128 stands for zero in the data rows.
Some points, each followed by its number:
[159 128 125 110 127 138 110 146 130 124] 0
[105 137 137 137 129 121 114 113 149 122] 1
[116  99 150 162 121 106 177 106 101 145] 2
[134 127 127 119 138 126 102 140 123 121] 3
[144 136 131 129 120 136 120 121 124 123] 4
[165 108 142  81 186 131 113 190 125 117] 5
[166  50  75 165 186 152  12 150  88 146] 6
[123 128 128 120 132 124 112 116 137 116] 7
[149 156 117 118  76 131 153  94 112 191] 8
[131 120 100 152  85 131 144  98 123 148] 9
[107 138 133 141 130 128 114 121 139 125] 10
[115  90 141 130 183 128  95 141 138 123] 11
[145 158 119 120  82 131 154  88 107 203] 12
[190 107  83 145 161 138  33 143 105 132] 13
[137 153 136 130 120 132 112 111 150 108] 14
[116 128 152 113 164 126 100 160 123 105] 15
[147 118 121 135 149 130 103 146 110 123] 16
[ 84 137  90 159   3 149 180  57 148 203] 17
[135 140 125 124 104 130 136 116 117 166] 18
[150 138 117 119 137 134  65 127 147 132] 19
[109 138 139 127 125 121 144 129 137 135] 20
[123 145 133 132  98 121 169 122 121 119] 21
[120 167 129  92  72 142 158  97 165 137] 22
[ 48 168 156 186  60  82 184  88 147 156] 23
[128 107 135 161 115 116 139 134 124 165] 24
[174 165 108 109  93 161 127 155 110 103] 25
[149 103 149 102 185 120 122 164 123 122] 26
[132 147 125 126  96 131 150 103 114 178] 27
[101 142 153 128  89 135 199 149 130 117] 28
[112 141 111 126  76 140 149 117 122 135] 29
[128 140 127 146 107 123 130 121 128 125] 30
[129 112 145 119 163 120 158 166 118 110] 31
[130 114 134 130 140 135 145 151 103 128] 32
[140 118 122 123 141 127 117 138 124 139] 33
[ 80 130 149 136 111 114 145 114 158 149] 34
[152 166 149 127 124 135 101 102 167  94] 35
[114 163 135 143  62 114 201 108 120 116] 36
[ 82  99 112 126 129 135 144 136 117 138] 37
[131 136 125 127 114 127 135 118 123 148] 38
[109 149  84 139  13 160 156 102 114 147] 39
[127 122 133 135 127 124 139 126 121 131] 40
[ 77 130 150 156  82 108 192  72 149 152] 41
[184 188 114 120  92 136 121 133 115 107] 42
[127 145 116 151  99 132 113 125 112 124] 43
[121 134 124 135 129 122 110 113 136 127] 44
[131 145 120 140 141 139  81  78 159 160] 45
[170 102 118 132 148 130 109 157 108 111] 46
[119 152 145 122 102 126 166 114 141 110] 47
[131 106 111 132 117 124 105 123 130 157] 48
[ 78 118 116 186  77 105 154  77 119 175] 49
[109 129 147 155 132 100 134 115 122 126] 50
[ 65 143 184  74 171 124  94 150 174 125] 51
[102 124 146 116 141 125 149 138 139 136] 52
[126 137 138 103 168 125  86 167 137 101] 53
[159 148 112 151  91 121 129  77 117 102] 54
[139 129 131 128 136 127 131 128 126 121] 55
[180 119  83 143  24 145 159 166 102 120] 56
[210 146 144  93 164 138 141  80 147  69] 57
[129  59 114  96 151 152 228 186  92 163] 58
[134 135 119 134 153 119 160 126 118 126] 59
[135 148 112 108  96 133 132 106 139 125] 60
[177 136 120 133 110 125  96  82 138 136] 61
[135 123 175  88 174 142 118  63 238 110] 62
[161 102 121 129 158 121 129 120 122 111] 63
[ 10 130 190 149 165 129 107  98 186 159] 64
[107 136 151 119 192 124 112 116 145  72] 65
[145 135 123 118 138 132 110 131 131 115] 66
[127 139 123 141 103 118 140 118 132 123] 67
[163  92 150 103 194 122 127 171 113 116] 68
[115 125 123 148 103 125 139 121 121 139] 69
[126 147 145 117 155 109 105 124 159 114] 70
[167  88 103 133 166 119  68 111 130 167] 71
[255 243   0  64  63 255  93  57  65   8] 72
[ 29 101 195 122 166  63 213 145 175 183] 73
[172 102 120 108 198 121 117 138 113 122] 74
[171 100 114 135 151 129 102 157 104 103] 75
[101 131 129 120 127 122 128 127 147 111] 76
[199  69 129 175 231 126   0 189 104  99] 77
[ 76 121 180  99 203 113 138 127 161 125] 78
[ 93 146 131 157 119 126 103 107 145 121] 79
[141 118 127 140 137 123 112 130 126 156] 80
[146 146 126 146 127 133 107 101 124 103] 81
[134 144 127 123  99 127 146 107 121 163] 82
[149 124 107 141 137 135  51 156 113 119] 83
[135 126 143 115 146 133 124 112 160 123] 84
[110 130 140 147 131 104 133 117 119 125] 85
[115 133 108 141  68 143 155  92 138 163] 86
[ 97 143 141 127 166 115 163  88 122 126] 87
[117 131 149  82 199 124  62 204 142  86] 88
[134 123 130 150 106 120 131 142 114 129] 89
[118 145 118 148 101 126 126 114 134 118] 90
[104 125 133 144 104 113 163 100 140 142] 91
[103  71 139 100 150 131 150 188 131 186] 92
[167 123 114 179 116 163 132  79 120 124] 93
[119 161 116 163  92 132  86 126 109 120] 94
[116 139 122 151  82 136  96  96 168 146] 95
[122 179  96 139  82 138  47 122 142 114] 96
[129 108 125 116 141 127 142 160 124 121] 97
[143 113 139 118 161 126 128 149 118 124] 98
[116 125 129 118 124 124 124 131 154 128] 99
[130 129 136 136 119 122 152 123 116 131] 100
[142 131 115 108 116 144 118 116 134 136] 101
[204  61  96 129 207 152  44 174  97 128] 102
[ 92 144 144 141 125 117 102 102 159 116] 103
[138  74 165  75 219 155 138 205 143 122] 104
[118  96 129 103 149 134 158 188 119 118] 105
[142  78 118 138 119 120 148 149  94 150] 106
[120 157 138 138  71 115 195 114 122 116] 107
[180  95 125 163 202 122   0 172 107 108] 108
[120 161 112 165  86 129 108 115 115 122] 109
[116 110 102  67 173 156 116 196 117 146] 110
[110 134 141 127 111 129 157 138 130 124] 111
[245 146 153  93 172 152 162  77 130  72] 112
[106 155 132 146  69 114 179  92 139 130] 113
[240 122  99  90 230 168  78 226  47  45] 114
[163  94 120 113 161 130 140 174 110 138] 115
[152 125 127 119 153 139 120 152 107 113] 116
[129  95 122 112 141 118 154 171 100 162] 117
[150 141 115 144 117 123 125  94 116 109] 118
[100 141 123 147 114 113 166  96 128 129] 119
[196 113 115  85 158 164 115 207  89 120] 120
[155 146 113 152 102 115 139  78 120 106] 121
[113 147 138 128 120 128 138 141 137 104] 122
[117 135 136 129 139 116  90 116 154 123] 123
[100  92 154 122 178 130 128 151 132 115] 124
[ 87 142 100 148  43 144 161  64 147 170] 125
[111 139 126 154 102 116 158  83 125 120] 126
[177 100 126 119 159 154 128 189  70 122] 127
[143 120 107 141 114 133 107 136 104 107] 128
[130 119 120 118 129 136 134 140 117 138] 129
[118 126 126 127 132 118 125 133 136 136] 130
[142 146 124 125 101 129 142 108 117 167] 131
[124 137 124 138 118 126 123 125 125 128] 132
[ 83 152 124 159  88 100 204  67 124 129] 133
[135 106 112 168 128 129 154  82 121 143] 134
[114 124 131 119 129 125 123 133 148 130] 135
[181 116  92 123 174 144  63 173  81 107] 136
[ 97  95 169  62 239 123 150 145 158 140] 137
[132 146 122 122  98 130 148 106 116 174] 138
[136 115 133 120 125 125 143 160 123 152] 139
[129 130 137 107 166 127  94 167 132 107] 140
[120 110 142 143 124 118 156 123 110 138] 141
[141 141 123 124 102 128 142 107 118 172] 142
[122 113 141 144 125 114 151 120 121 133] 143
[140 143 133 112 129 140 147  79 149 116] 144
[133 128 141 119 140 131 126 111 153 123] 145
[157 145 114 145 101 140 139  94 115  96] 146
[131 124 109 146  94 132 145 104 126 144] 147
[140 139 122 128 108 128 140 112 115 163] 148
[120 116 136 129 141 126 130 136 131 125] 149
[ 33 172 145 122 109  77 128 110 156 106] 150
[131 142 123 136 139 132  97  88 145 152] 151
[ 91 127 130 140 125 118 117 132 133 137] 152
[134 134 135 140 112 126 153 112 125 114] 153
[ 43 173 138 127  39 131 170  76 177 153] 154
[110 103 142 142 165 116 119 132 138 136] 155
[140  83 123 129 163 136 126 156 109 146] 156
[151 130 135 132 121 123 118 115 137 126] 157
[100 140 140 132 142 104  67 105 170 120] 158
[156 125 123 120 151 139 120 150 106 111] 159
[ 83 152 127 161  91  99 201  68 123 128] 160
[112 136 154 111 160 119 122 137 148 115] 161
[160  97 119 131 159 116 141 106 133 123] 162
[ 91 149 156 140 135  99 130 101 158 122] 163
[ 91 119 143 111 146 146 164 119 148 150] 164
[142 123 123 107 138 142 114 146 129 121] 165
[ 38 155 150 110 114 132 206 127 117 172] 166
[135 133 127 127 120 130 128 104 144 113] 167
[208  78  70 194 131 143  18 141  39 112] 168
Which two points above are nearest to each new point by angle, seen from the average point of the numbered points? Their numbers follow each, smallest number first.
[110 133 119 153  84 130  95 101 175 149] 79 95
[133 122 107  87 149 143 134 176 116 142] 110 129
[152 124 109 105 124 149 106 120 132 140] 0 101
[145 121 120  97 149 146 104 159 130 121] 5 165
[158 105 124 129 146 119 147 104 121 121] 63 162
[102 102 142 144 165 112 121 129 138 144] 11 155
[122 154 149 125  89 119 178  99 152 112] 47 113
[ 95  97 141 152 171 105 110 127 139 140] 11 155
[117 143 124 146 103 119 119 108 142 123] 30 90
[139 130 120 135 145 122 143 129 122 125] 55 59
[122 127 145 120 179 127 111 122 135  87] 65 161
[148  86 117 157 123 138 167 120 101 169] 24 106
[153  88 124 114 185 149 119 153 106 143] 115 156
[ 58 136 129 134  90 116 178 141 125 187] 20 166
[ 65 162 147 125 112  96 117 116 152 112] 150 163
[157  53  75 209  98 123 105 118 115 183] 24 48
[123 121 122 148  92 123 117 138 121 138] 69 89
[ 72 129 140 112 159 130 146 147 134 125] 52 78
[143 124 123 157 114 139 118 115 108 130] 93 168
[116 115 133 136 150 119 120 131 133 132] 11 155
[115 126 137 113 129 122 144 137 141 130] 52 73
[ 89 114 144 130 141 118 127 156 128 134] 124 149
[127 143 126 135 124 123 117 115 135 117] 14 44
[157 119 120  83 151 156  88 173 134 117] 0 165
[ 53 179 146 120  77 126 182  86 165 129] 113 154
[107 125 131 115 129 123 124 135 152 130] 99 135
[131 143 140 133 116 124 131 130 128 116] 47 122
[128 136 131 141 114 124 132 125 131 127] 30 67
[104 161 136 149  67 112 173  94 137 126] 36 113
[110  99 112 138 133 132 150 139 125 152] 37 58
[109 114 105 132 133 143 132 131 109 157] 37 129
[106 136 134 143 110 117 142 120 133 139] 23 41
[154 146 138 125 105 144 115 122 127 116] 4 42
[134 150 147  94 126 118 152 127 127 111] 47 122
[151 128 128 113 128 136 119 146 125 125] 0 120
[146 135 130 132 120 134 116 123 124 122] 4 42
[ 82 119 158 104 151 125 162 149 147 141] 52 73
[134 157 139 122  94 130 168 109 141 112] 47 107
[177 132 124 101 130 144 101 163 126 123] 0 165
[123 134 129 127 130 119 124 131 143 137] 130 135
[160  62  68 168 146 126  66 174  77 183] 6 168
[ 53 167 150 121 116  79 119 119 150 109] 150 163
[121 120 131 133 140 123 124 129 131 132] 11 155
[123 134 151 123 181 131 104 113 142  83] 65 70
[172 118 110 163 113 139 126 100  97 140] 93 168
[104 156 136 149   0 117 201  57 181 104] 67 113
[105 144 143 124 121 121 152 131 139 138] 20 166
[ 86 149 136 162  82 103 161 102 138 153] 23 41
[ 77  82 150 158 204 100  97 131 148 146] 11 155
[152 112 116 127 123 133 143 126 117 129] 56 106
[194 106 156  35 229 145  97 246 134 103] 5 26
[ 99 152 124  98 130 138 116 136 128 138] 51 110
[129 104 155 115 180 113 167 186 118 106] 31 97
[255 202  51  79  90 229  92  89  92  30] 25 72
[132  94 126 121 156  86  97 149 134 157] 33 80
[130 135 123 143 122 113 105 108 136 117] 44 81
[141 164 168  72 135 112 171 132 115  99] 47 55
[145 143 123 109 145 136 107 130 133 114] 66 165
[129  89 144  87 197 140 128 184 132 117] 26 104
[166  97 106 117 148 150 149 242  62 111] 120 127
[116 122 111 135 127 139 130 128 109 149] 37 129
[160 172 116  80 149 141  84 120 141  91] 19 66
[ 95 118 149 111 147 126 152 146 143 139] 52 73
[104 140 144 124 119 122 148 136 141 144] 20 166
[137 128 137 126 137 127 134 127 129 121] 55 112
[147 135 124 121 140 122 105 152 125 123] 3 136
[160 159 137 100 152 135 106 120 132 137] 19 66
[131 125 129 119 129 127 113 141 126 133] 3 165
[125 115 127 122 130 132 151 139 122 137] 58 117
[113 113 154 116 123 116 189 119 140 145] 73 164
[172 169  92 133 104 151  63  72 158 112] 61 81
[130 143 140 123 105 116 130  98 152 116] 14 167
[ 31  69 190 145 245 103 101 106 172 153] 78 155
[ 60 146 188  72 168 126  98 146 177 132] 51 161
[104 141 138 119  94 126 157 116 149 143] 22 154
[132 137 132 123 137 134  87 136 145 128] 19 123
[162 156 118 102 150 144  93 127 130 101] 0 66
[105 140 136  87 139 141 116 157 126 145] 51 110
[123 137 122 139 125 122  99 104 144 127] 44 158
[ 82 143 168  92 155 125 106 144 163 127] 51 161
[ 43 193 161 123  59  96 155  34 220 149] 34 154
[144 118 125 119 156 124 122 131 124 126] 68 74
[149 119 127  97 148 146 113 157 129 120] 5 165
[134 130 123 132 138 122 138 127 122 126] 55 59
[157 152 136 126 107 149 111 116 123 109] 4 42
[148 127 112 111 118 147 107 120 125 135] 0 101
[131 159 140 114 114 124 119 146 134 103] 42 122
[ 79 108 104 195  74 113 134  85 108 183] 49 69
[126 152 148 101 118 116 152 116 136 112] 22 47
[129 137 129 137 114 126 143 113 128 116] 36 153
[147 155 150  71 126 109 170 133 120  99] 47 57
[120 147 147 136 120 110 137 128 143 120] 20 163
[ 98 138 165 115 197 124 114 115 165  66] 65 161
[126 121 122 117 146 138 145 124 123 139] 58 164
[ 99 142 144 122 117 119 159 127 147 140] 20 34
[127 127 116 141 127 121 118 118 127 141] 48 80
[131 135 130 145 103 126 155 107 123 114] 36 153
[152 139 116 138 108 138 130 101 122 104] 54 146
[120 136 123 137 127 121 103 106 142 126] 44 158
[120 119 130 142 145 119 126 131 123 123] 149 155
[135 128 116 132 114 130 126 125 121 128] 43 56
[135 121 129 139 119 124 131 129 128 131] 24 89
[ 62 143 182 132 148 111 141  98 173 113] 64 163
[115 127 120 102 136 135 139 154 127 137] 105 110
[152 141 116 122 122 144 128 121 121 115] 25 72
[156 115 132 106 162 137 113 166 123 114] 5 116
